In the data rows, 128 means zero.
Here is a table of points, one per row:
tensor([91, 99, 126, 94, 128, 124, 122, 163, 146, 102, 120, 121, 142, 130, 144, 178, 157, 137,
        146, 125, 119, 158, 132, 147])
tensor([150, 124, 159, 160, 133, 132, 138, 144, 137, 79, 164, 145, 141, 140, 101, 120, 125, 161,
        135, 136, 148, 123, 144, 150])
tensor([125, 147, 138, 119, 159, 124, 111, 131, 138, 146, 129, 114, 134, 100, 109, 119, 126, 113,
        98, 100, 131, 141, 114, 144])
tensor([128, 135, 100, 143, 147, 159, 157, 92, 119, 139, 135, 144, 87, 143, 137, 168, 120, 118,
        122, 135, 102, 137, 128, 146])
tensor([131, 119, 107, 107, 64, 123, 187, 111, 128, 132, 141, 138, 110, 95, 117, 117, 148, 111,
        137, 120, 132, 103, 70, 118])
tensor([149, 151, 175, 144, 117, 157, 145, 151, 151, 153, 121, 185, 129, 117, 164, 163, 153, 144,
        115, 146, 149, 141, 161, 121])
tensor([124, 105, 108, 126, 158, 111, 106, 146, 96, 154, 136, 109, 73, 129, 147, 135, 134, 96,
        109, 127, 111, 74, 103, 149])
tensor([137, 134, 78, 123, 147, 148, 140, 171, 136, 183, 146, 125, 154, 140, 140, 157, 145, 141,
        130, 125, 143, 145, 159, 144])
tensor([161, 143, 119, 125, 141, 114, 143, 135, 108, 132, 115, 131, 140, 30, 150, 93, 99, 121,
        165, 147, 126, 102, 115, 156])
tensor([107, 144, 99, 149, 108, 132, 149, 145, 128, 124, 129, 151, 105, 147, 68, 139, 126, 136,
        127, 111, 168, 103, 97, 143])
tensor([132, 140, 140, 142, 123, 175, 148, 156, 155, 150, 148, 78, 140, 133, 68, 151, 149, 159,
        118, 147, 125, 119, 165, 139])
tensor([109, 137, 131, 123, 138, 128, 130, 115, 94, 122, 105, 108, 117, 103, 123, 115, 104, 145,
        115, 98, 116, 143, 103, 154])
tensor([151, 105, 126, 121, 107, 146, 120, 118, 126, 133, 90, 144, 125, 141, 100, 98, 123, 70,
        102, 131, 154, 156, 155, 141])
tensor([162, 153, 130, 121, 105, 157, 143, 81, 112, 93, 111, 130, 142, 132, 165, 156, 92, 122,
        159, 61, 146, 136, 165, 145])
tensor([128, 170, 94, 156, 129, 133, 69, 132, 159, 138, 144, 129, 180, 146, 130, 140, 150, 104,
        135, 151, 162, 124, 145, 154])
tensor([142, 104, 118, 101, 115, 145, 110, 120, 122, 128, 124, 119, 88, 105, 152, 118, 70, 128,
        150, 107, 138, 104, 125, 76])
tensor([174, 111, 136, 142, 152, 149, 141, 152, 192, 157, 128, 136, 119, 148, 120, 119, 132, 152,
        132, 129, 124, 140, 136, 120])
tensor([136, 157, 111, 77, 105, 123, 89, 118, 133, 135, 87, 114, 96, 107, 77, 114, 160, 145,
        119, 142, 107, 112, 118, 116])
tensor([131, 138, 131, 154, 141, 100, 151, 114, 170, 123, 148, 96, 105, 139, 122, 125, 118, 81,
        159, 168, 141, 136, 115, 112])
tensor([154, 158, 103, 106, 158, 74, 129, 136, 140, 117, 85, 154, 119, 154, 119, 140, 99, 146,
        116, 118, 129, 120, 99, 91])
tensor([132, 152, 134, 122, 129, 180, 119, 149, 140, 131, 170, 162, 98, 147, 159, 108, 141, 106,
        146, 107, 100, 63, 115, 138])
tensor([128, 144, 155, 143, 164, 169, 135, 164, 73, 102, 108, 106, 122, 134, 145, 87, 128, 143,
        150, 162, 161, 105, 137, 119])
tensor([88, 134, 135, 118, 117, 121, 157, 109, 103, 172, 129, 166, 149, 145, 150, 97, 128, 130,
        129, 156, 137, 155, 164, 150])
tensor([111, 135, 134, 134, 76, 114, 107, 111, 141, 130, 106, 100, 133, 157, 132, 79, 153, 108,
        129, 137, 123, 121, 116, 130])
tensor([122, 121, 125, 136, 137, 132, 131, 143, 68, 103, 109, 114, 134, 144, 122, 130, 157, 112,
        123, 113, 133, 145, 128, 66])
tensor([161, 160, 87, 123, 116, 77, 165, 116, 112, 123, 132, 107, 137, 104, 148, 117, 114, 130,
        61, 115, 108, 104, 115, 107])
tensor([149, 79, 155, 114, 137, 123, 80, 114, 108, 121, 133, 131, 131, 122, 105, 129, 111, 89,
        109, 131, 102, 105, 115, 101])
tensor([111, 83, 143, 142, 171, 98, 127, 126, 143, 113, 140, 113, 123, 137, 103, 144, 128, 127,
        173, 118, 144, 146, 137, 147])
tensor([128, 140, 124, 172, 147, 111, 113, 131, 158, 116, 126, 121, 99, 144, 152, 55, 132, 119,
        101, 116, 109, 149, 171, 100])
tensor([106, 120, 175, 130, 133, 131, 140, 137, 152, 152, 116, 136, 156, 146, 116, 137, 164, 145,
        127, 110, 111, 97, 141, 152])
tensor([122, 96, 119, 76, 115, 138, 139, 118, 135, 116, 120, 122, 83, 109, 125, 119, 149, 98,
        115, 142, 121, 135, 132, 133])
tensor([114, 107, 147, 141, 101, 115, 76, 151, 159, 183, 132, 107, 130, 128, 138, 138, 115, 171,
        131, 164, 138, 134, 141, 106])
tensor([122, 173, 149, 123, 98, 103, 145, 127, 118, 124, 91, 113, 124, 107, 101, 121, 81, 121,
        141, 106, 82, 108, 125, 133])
tensor([121, 87, 178, 180, 95, 88, 142, 124, 122, 120, 114, 123, 104, 115, 132, 164, 138, 155,
        134, 106, 114, 128, 147, 131])
tensor([146, 124, 134, 140, 152, 139, 117, 128, 189, 55, 131, 147, 169, 94, 157, 143, 137, 147,
        129, 138, 127, 132, 131, 125])
tensor([149, 135, 130, 126, 124, 172, 124, 95, 117, 129, 173, 167, 152, 140, 138, 121, 108, 145,
        154, 172, 39, 182, 80, 132])
tensor([108, 110, 107, 151, 110, 99, 90, 110, 141, 117, 143, 121, 101, 150, 171, 156, 122, 146,
        146, 159, 160, 111, 113, 134])
tensor([146, 145, 170, 151, 153, 161, 153, 146, 134, 162, 117, 86, 147, 139, 149, 143, 158, 147,
        137, 130, 158, 177, 42, 126])
tensor([93, 101, 120, 145, 104, 149, 101, 80, 110, 109, 125, 119, 122, 98, 114, 104, 150, 139,
        49, 117, 168, 111, 114, 109])
tensor([102, 149, 149, 144, 151, 161, 138, 148, 136, 176, 147, 145, 142, 119, 147, 149, 134, 139,
        137, 144, 152, 154, 156, 111])
tensor([162, 138, 168, 55, 99, 78, 123, 144, 105, 117, 178, 136, 127, 147, 160, 101, 148, 116,
        128, 105, 164, 159, 136, 130])
tensor([100, 168, 123, 107, 122, 142, 125, 131, 115, 63, 165, 108, 106, 114, 117, 165, 133, 141,
        122, 148, 125, 146, 135, 135])
tensor([95, 128, 158, 106, 159, 98, 118, 62, 122, 151, 154, 127, 131, 103, 92, 149, 163, 126,
        144, 130, 141, 116, 159, 80])
tensor([156, 124, 112, 132, 137, 133, 148, 124, 111, 122, 66, 169, 151, 103, 137, 123, 127, 85,
        144, 157, 115, 124, 111, 141])
tensor([107, 133, 101, 82, 123, 141, 162, 112, 147, 110, 107, 93, 161, 163, 145, 110, 114, 114,
        170, 111, 115, 98, 150, 119])
These points spread out most along one direction. Take the direction at right angles to it along which they spread out most. Go by this last direction. How far along it is each point below, from 0 to 99? The average is 50, and the first point in the table lies past the average. One standard deviation of the points above along it is 16.
tensor([114, 104, 111, 131, 101, 130, 111, 145, 140, 115, 157, 130, 144, 130, 103, 126, 97, 109,
        93, 84, 150, 126, 97, 87]) -> 66
tensor([142, 70, 67, 159, 112, 115, 130, 132, 126, 141, 145, 124, 127, 115, 116, 130, 145, 152,
        137, 122, 145, 145, 169, 150]) -> 63
tensor([103, 109, 149, 133, 109, 121, 105, 162, 128, 138, 121, 124, 127, 130, 74, 124, 56, 107,
        123, 105, 119, 157, 125, 144]) -> 59
tensor([174, 129, 153, 127, 157, 131, 142, 100, 114, 122, 117, 154, 167, 177, 133, 131, 150, 145,
        147, 140, 117, 103, 124, 129]) -> 33
tensor([181, 121, 128, 110, 154, 123, 142, 106, 102, 138, 121, 107, 149, 143, 158, 163, 84, 136,
        78, 154, 108, 131, 129, 149]) -> 33
tensor([117, 132, 84, 159, 94, 99, 99, 165, 71, 134, 143, 128, 130, 134, 114, 140, 167, 132,
        142, 121, 97, 134, 149, 111]) -> 64
tensor([48, 136, 124, 118, 161, 122, 156, 145, 132, 113, 118, 166, 148, 142, 159, 116, 77, 112,
        102, 162, 102, 110, 119, 136]) -> 36
tensor([102, 122, 107, 119, 151, 113, 92, 97, 124, 130, 123, 143, 114, 125, 121, 97, 148, 163,
        143, 77, 128, 155, 111, 156]) -> 58
